One turn moves each row of this set onto another row. After a few examples, where does it send each row asked below?
q_751: [ 2.72 -1.14 -1.04 -1.97  0.06  0.46 -1.79 -1.06  1.92 -1.09  0.19 -0.29
  1.35 -1.15 -0.61  0.54 -2.98  2.04 -2.17  3.22  0.41 -0.27 -1.44 -1.29
 -0.22  0.57  1.07 -1.68 -0.60  1.39  2.18 -1.90 -1.83 -1.02  0.66 -0.15
  1.15 -0.63 -0.34  1.11 -1.06 -0.25  1.89  0.54  0.77 -0.12]
q_672: [ 0.15  2.41 -1.47  1.20 -0.35  0.24 -0.16  0.80  1.42 -0.71 -1.95 -1.19
  1.17  1.19  2.70  0.80 -2.86  4.33  0.75 -0.80 -0.02 -1.78 -3.12  1.86
  1.03 -2.02 -0.69  0.08 -1.95 -0.83  0.39 -0.41  0.93 -1.30  2.72 -0.93
  0.73 -3.05 -0.84 -0.36 -2.77  1.39  0.85  0.96 -0.10 -1.31]
q_173: [ 3.95  0.47 -2.88 -0.16  0.49 -1.38 -1.02  0.92  2.11 -0.68 -1.28  0.31
  2.91  1.04  1.40  0.26 -1.13  1.29 -0.57  1.22 -1.23 -0.72 -0.20 -2.08
  1.21 -0.41  0.13 -1.62 -1.50  0.38  0.44  0.23  2.40 -0.16  1.19  2.26
  2.02 -1.85 -0.48 -0.89 -1.26 -1.65 -0.04  1.48 -2.15  1.79]
q_646: [-1.16 -1.15 -0.66 -0.44 -0.31  1.33 -0.43 -1.07 -0.83  0.76 -1.72 -1.17
  0.96  1.57  0.74  0.61 -1.57  0.02 -1.50  1.67  0.37  0.86 -2.95  1.36
  0.56  0.34  0.42  1.37 -2.38 -2.22 -2.14  1.70 -0.78 -3.87 -1.00  0.26
  0.30 -0.94 -0.06  0.17 -2.34  0.31 -2.15  0.14 -0.68 -0.04]
q_637: [ 2.99  1.09 -0.60  0.20  2.20  1.12  0.93  1.08  0.65  0.07 -0.68 -1.72
 -0.10 -1.18 -0.64  2.27  0.06  1.79  0.00  2.24 -1.32  0.67 -0.87 -0.62
 -1.19  0.54  0.01 -0.35  0.05  2.83  0.77 -1.25  2.67  0.24 -0.51 -0.58
  3.33 -2.33 -1.52  0.40 -1.57 -3.38 -1.70  0.88 -1.00  0.05]
q_151: [ 0.72  2.68 -2.15 -1.14 -0.74  0.56  1.23  0.26  1.01 -0.06  1.29  0.84
 -0.10  1.80 -1.14  0.76 -3.40  1.43  0.68 -0.56 -1.64  1.19 -1.70  0.59
  1.72 -1.07 -0.97 -0.98 -4.97 -0.26  0.06  1.93  0.31  0.59 -0.10 -2.29
  0.61 -1.59 -0.54 -0.78 -2.09  0.13 -0.54  0.07  1.45 -2.33]
q_815: [ 2.37 -0.04  0.43  1.09 -0.66 -1.83 -1.80  0.52 -1.26 -1.74 -1.21 -0.19
  0.53  0.00  2.69 -0.20  1.63  2.81  0.39 -1.03  0.14 -1.49 -1.92 -0.63
 -0.30  0.03  0.49  0.25  0.52 -1.97  0.37  1.98 -0.98 -2.83 -1.10  1.26
  0.05 -1.92 -1.00 -2.54 -0.34 -0.72  1.23  0.78 -3.02  0.50]
q_463: [ 4.86 -0.90 -0.77  1.03  0.88 -1.64  0.83 -1.36  1.48 -0.64 -0.89  0.19
 -1.03 -1.20  0.51  0.74  0.55  1.96  0.42 -0.23  1.44  0.76 -0.48 -1.65
 -1.86  1.82 -0.72 -0.09 -1.00  0.02 -0.16  0.69  2.00 -0.46 -1.03 -3.21
  2.81 -2.38  1.29  0.22 -2.55 -3.49 -1.37  0.27 -0.78  0.28]
q_385: [ 0.96 -0.46  0.18  2.05 -1.03 -2.30 -0.60 -2.02 -0.97 -0.86  1.92  1.62
 -1.32 -0.11  1.04  0.99  2.01  3.37  1.60 -1.27 -1.18 -0.69  0.65  0.01
  0.79  0.07 -1.51 -0.56 -1.91 -1.54 -1.18  3.33 -0.07 -1.07 -0.07 -1.68
  1.02 -3.00  0.06 -0.93 -1.68 -0.81  1.38 -1.65 -1.46  0.83]
q_662: [-0.47  1.53 -1.50  2.11  1.54  1.76  1.00 -1.84 -1.37 -1.50 -1.29  0.08
 -1.09 -0.02 -0.35  2.80 -1.16  1.26 -2.37  1.87  0.43 -0.15  0.44  3.66
  1.52  0.35  1.64  1.27 -0.96 -2.35 -0.92 -0.37 -0.63 -2.96  0.80 -1.07
  0.06 -2.62 -1.33 -0.59 -0.43  0.40  0.38 -1.01  1.45 -0.58]
q_312: [-0.53  1.09 -1.44  2.12  1.38  1.87  1.21 -1.44 -2.06 -1.43 -1.50 -0.20
 -0.55 -0.31  0.17  3.41 -1.04  1.76 -2.30  2.05  0.35 -0.80 -0.31  3.37
  0.93  0.19  2.08  1.32 -0.64 -2.51 -1.36 -0.26 -0.35 -2.53 -0.32 -1.20
  0.28 -2.73 -1.53 -0.22 -0.25  0.22 -0.10 -0.44  1.44 -0.95]
q_901: [ 2.63  1.05 -1.67 -1.08 -2.05  1.35 -1.62 -1.05 -1.63 -0.64  1.26 -1.12
  0.70  0.13 -1.60  0.66 -0.12  1.80 -0.90  1.56 -1.86  1.32 -1.37  0.26
 -0.49  1.79 -0.85 -1.92 -1.99 -0.84  0.24  1.30 -2.06 -1.29 -2.81  1.87
  1.95  1.09 -2.68 -1.94  0.25 -2.07  0.48  0.53  0.34 -1.22]
q_201: [ 1.48  2.28 -1.54  1.07 -2.39  1.75  0.36 -0.50  0.12  0.75  0.21 -3.05
 -0.20 -0.71 -0.91  1.23  0.58  4.02 -1.59 -1.83 -0.61  1.06  0.92  2.17
  0.35 -0.60 -1.52 -1.18 -2.46  2.56 -0.12  0.32 -0.01 -1.22  0.11  0.54
  1.05  0.40 -2.14 -0.32  0.27 -2.17  0.50  2.71  0.23 -0.89]
q_575: [ 1.63  2.44 -1.43  1.10 -1.79  1.34 -0.10 -0.19  0.03  1.50  0.37 -3.19
  0.08 -0.85 -0.76  1.08  0.41  4.42 -1.46 -1.99 -0.09  1.54 -0.01  2.27
  0.17 -0.37 -2.05 -0.85 -2.03  2.41 -0.51  0.58  0.05 -1.11 -0.77  0.64
  1.46  0.57 -2.20 -0.27 -0.17 -2.43 -0.17  1.84  0.51 -0.95]
q_165: [ 2.23 -1.31 -0.54  0.06  0.59 -0.05  0.97 -2.53  0.08 -1.63 -1.67 -0.46
 -0.95 -1.53  0.76  3.36 -1.45  2.40 -0.32  3.45  0.14  1.20 -2.42  0.04
 -0.49  2.40  1.17 -0.12  0.32  0.19  0.30 -1.36  2.38 -0.82 -0.12 -2.38
  3.00 -2.07 -0.65  1.97 -2.93 -1.33  0.77 -1.36 -0.61  0.72]
q_492: [ 2.62 -2.31 -2.89 -1.29  0.02 -0.80  0.71  0.56  0.82 -1.86 -1.22  1.67
  1.11  2.07  0.06 -0.05 -2.08 -1.05  0.79 -0.45  0.73  0.37 -0.55 -0.40
 -0.61  1.83  0.43  0.13 -1.38 -0.79  1.47 -0.08  0.73 -2.48  0.10 -0.26
  0.23 -2.02  1.86  1.35 -2.53 -1.86  0.22 -0.26  1.38  0.10]
q_355: [ 2.86  2.72 -2.49  1.08 -1.61 -0.54 -0.02 -0.34  1.40 -3.31  0.01  0.08
  0.74 -0.96 -0.58  1.33 -1.74  3.94  0.91 -1.12 -1.10 -1.38 -0.76 -0.28
 -0.72 -0.14  0.51 -1.16 -1.06 -2.61  1.58  0.26 -0.95  1.16 -0.61 -1.97
  0.12 -1.95 -0.75 -1.87 -0.50  1.38  2.95 -0.46  1.32 -2.30]
q_641: [ 0.66 -0.53 -0.43  2.79 -0.47 -2.36 -0.64 -1.99 -0.87 -0.61  1.34  1.65
 -0.91  0.27  0.91  0.67  2.34  3.10  1.50 -1.40 -1.19 -0.46  0.84  0.17
  0.54 -0.88 -1.90 -0.96 -2.76 -1.36 -0.68  2.80 -0.15 -1.36  0.33 -1.54
  0.40 -2.80  0.13 -0.53 -1.20 -0.75  1.82 -1.61 -1.40  1.00]

q_751 goes to q_173
q_901 goes to q_815
q_355 goes to q_672
Where do these go?
q_463 goes to q_165
q_312 goes to q_575
q_201 goes to q_641

